In the rows, zero is written as 128.
First come named moves, each a turn or a mirror, each shown by rows before and after it. For each pair of rows after them, which moves, in which order, take the first row to the second? The first pair is done for you.
C (before |-> after):
[135 109 102 157 121 111 141 136 107 127 158 130 129 128 146 123 162 119
 129 133 122 111] |-> [135 136 149  92 133 133 134 112 142 136 142 130  98 133 109 133 118 126
 140  94 134 142]
[118 122 160  89 142 119 137 131 159 125 119 130 109 136  90 120 110 148
 121  97 140 130] |-> [120  97 109 157 130  93 142 152 122 117 138 131 144 134 131 103 159 141
 108 142 130  95]
[ 76 149 114 120 148  70 141 161 125 176 154 104 158 104  91 119 141 122
 119 108 100 102] |-> [ 73 154 127 101 152  76 139 156 134 176 148 102 147 106  81 123 127 124
 122  94 103 113]
[120  86 110 133 158  93 181 120 132  90 107 142 100 120  95 111 136 159
 126 132 145 112] |-> [120  89 120 123 160  96 180 118 137  89 103 145  97 117  87 115 131 164
 127 127 145 117]
Q (before |-> after):
[111 113  96 173 160 140 116  99 102 140 139 147 131 149 128 140 174  58
  96 206 128 124] |-> [123 115  83 163 173 106 125 111 116 137 144 154 117 145 128 166 166  68
 107 202 102 142]
[126 143 148 125  88 178  86 123 114 155 123 105 162 133 155 138 133 104
 123 123 141 128] |-> [152 141 118 113 113 107 108 147 149 144 137 114 130 127 147 190 119 124
 147 119  84 161]
[128 135 137 108 144 126 130 136 143 132 110 131 115 128 120 142 130 134
 136 118 119 131] |-> [119 134 146 108 137 149 122 129 133 137 109 125 130 131 126 124 138 129
 129 120 137 122]
M (before |-> after):
[140 156 145 101 101 176 111 124 120 163 118 115 165 122 166 135 107 124
 151 122 104 141] |-> [116 134 161 111 110 191 123 116 105 144 104 127 163 132 149  86 130 130
 131 127 144 105]
[136 142 119 133 121 159 100 122 110 145 128 112 158 140 152 134 136 133
 114 118 109 141] |-> [117 124 129 137 136 164 116 115 103 134 118 127 152 149 135  96 149 140
 100 116 140 116]
[101  96 138 118 169 123 175  95 149 113 114 160  74 158  73  81 131 174
 125 100 141 117] |-> [143 132 116  99 156 101 153 113 171 142 133 141  80 144  99 163  98 166
 155  95  74 176]
Now pairs of rows:
Each pair is 2 to 3 moves apart.
[ 98 112 142 171  99 145 115  96  98 123 103 125 137 145 150  52 182 164
  98 136 186 107] |-> [139 119 113 119 146  42 149 121 161 112 115 139  70 137 115 140 133 201
 143 110 100 170]  Q, C
[134 120 151 105 138 131 137 100 134 144 107 132 123 134 111 116 127 144
 118 116 148 125] |-> [143 119 134 104 148 102 148 112 144 141 112 135 115 129 108 135 125 149
 126 117 127 134]  C, Q, C
[125 121 124  93 141  98 138 128 155 121 122 135  95 121  99 143  96 161
 138 115 110 139] |-> [130 105  89 131 136  76 149 146 134 116 136 136 112 114 122 140 124 159
 135 138  99 124]  Q, C, Q
[136 144 133 135 159  90 115 137 130 100 137 112 109 104 130 143  80 137
 126 129 100 155] |-> [117 151 171 132 138 157  95 116 111 107 127 105 131 108 127 103  87 121
 109 125 150 133]  C, Q, C
[136  78 100 135 146  26 190 145 109  95 143 149  93 131 101 117 166 126
 129 130 148 109] |-> [119 133 191  73  87 176 113  95 104 144 120 113 133 135 103  94 130  85
 117  95 212 122]  M, Q, C
[140 137 140  90 137 104 147 135 144 127 133 123 113 120 117 164  98 145
 141 110 104 161] |-> [122 117 123 157 105 144 134 137  88 126 138 114 168 123 156 111 151 121
 115 146 141 107]  C, Q
[133 155 171  70 106 158 106 111 128 151 138 111 129 132 127 145 118 118
 124 127 135 126] |-> [143 144 153  66 133 105 129 126 146 135 145 123 100 128 114 166 115 139
 138 127 106 137]  M, Q
[153 139 103 153 114 116 106 118 117 140 146 112 145 134 159 146 133  84
 125 144 114 129] |-> [153 136 129 107 149  92 127 108 158 124 132 125  93 143 109 155 105 113
 135 116 116 147]  M, Q, C
[176  98  96 104 170 137 117 171 174 116  95 176 140 125 121 121 107 123
 112 116  91 139] |-> [159  94 103 130 148 180 104 163 148 119  94 170 170 130 133  82 127 105
  93 130 126 107]  C, Q
[113 122 143 125 121 145 111 135 148 116 102 122 125 129 138  83 136  93
 107 134 180 110] |-> [115 118 130 141 119 137 119 144 139 115 105 122 129 128 149  86 144  94
 107 140 174 105]  Q, C, Q
[109 111 116 124 149 142 114 111 149 121 102 142 131 129  98  92 127 137
 123 120 171 117] |-> [113  98  91 151 145 126 117 123 135 115 112 146 140 123 109  91 148 137
 121 137 163 108]  Q, C, Q
[105  80 131 164 162  79 170 137 131  98 126 166 105 125  87  83 163 146
 118 133 154  96] |-> [100 135 190 119 107 195 105 102 121 147 113 129 149 128 101  82 128 106
 111 114 188 118]  C, M, Q
[ 91 125 111 144 102 156 153 140 124 159 124 127 171 145 142 128 149  97
 131 104 128 114] |-> [104 124  89 145 114 116 168 153 134 151 130 133 160 139 142 154 143 109
 144 108  99 129]  C, Q, C
[133 122 107 119 156  69 156 134 146 110 128 144  88 123 112 141 103 147
 142 114  92 144] |-> [100 114 133 157 117 157 126 112  96 120 117 131 139 128 134  67 141 116
 104 135 163  90]  C, Q
[ 97 121 114 138 138 130 150 101 100 144  94 118 162 118 132  78 183 113
 101 111 152  67] |-> [121 138 125  74 170  79 164 105 160 138  91 124 106 116  93 139 134 140
 130  73 107 124]  C, Q
[126  69  85 146 174  58 167 137 150 153 144 149  87 122 123 161 151 105
 108 164  81 177] |-> [ 84  84 168 125 138 193 124  86 120 172 118 132 124 138 114  81 149  76
  71 151 179 136]  C, Q
[165 150 170 101 127 152 114 109 135 129 122  99 114  87 149 167  68 129
 170  79  97 142] |-> [143 100 127 194 121 139 139 125  77 100 132 114 148  89 183  98 141 123
 135 132 128  65]  C, M
[136  83 159 103 205 132 173 112 124 106 130 124 119 157 100  99  97 165
 108 115 100 155] |-> [126  69 142 151 187 148 168 116  90 104 138 119 155 156 128  66 132 149
  90 139 116 123]  Q, C
[105 110 151 104 143 122 164 112 136  94 104 135  94 122  98 102 137 159
 124 124 166 125] |-> [133 137 130  90 133 100 154 128 156 113 122 120  93 111 118 172 107 151
 153 122 108 171]  Q, M
[109 132 100 120 146  68 139 134 150 130 130 134 107 126 132 170 121 121
 182 132  96 162] |-> [ 77 128 137 144 109 162 108 108 103 139 118 122 153 134 150  96 154  89
 146 146 175 115]  C, Q
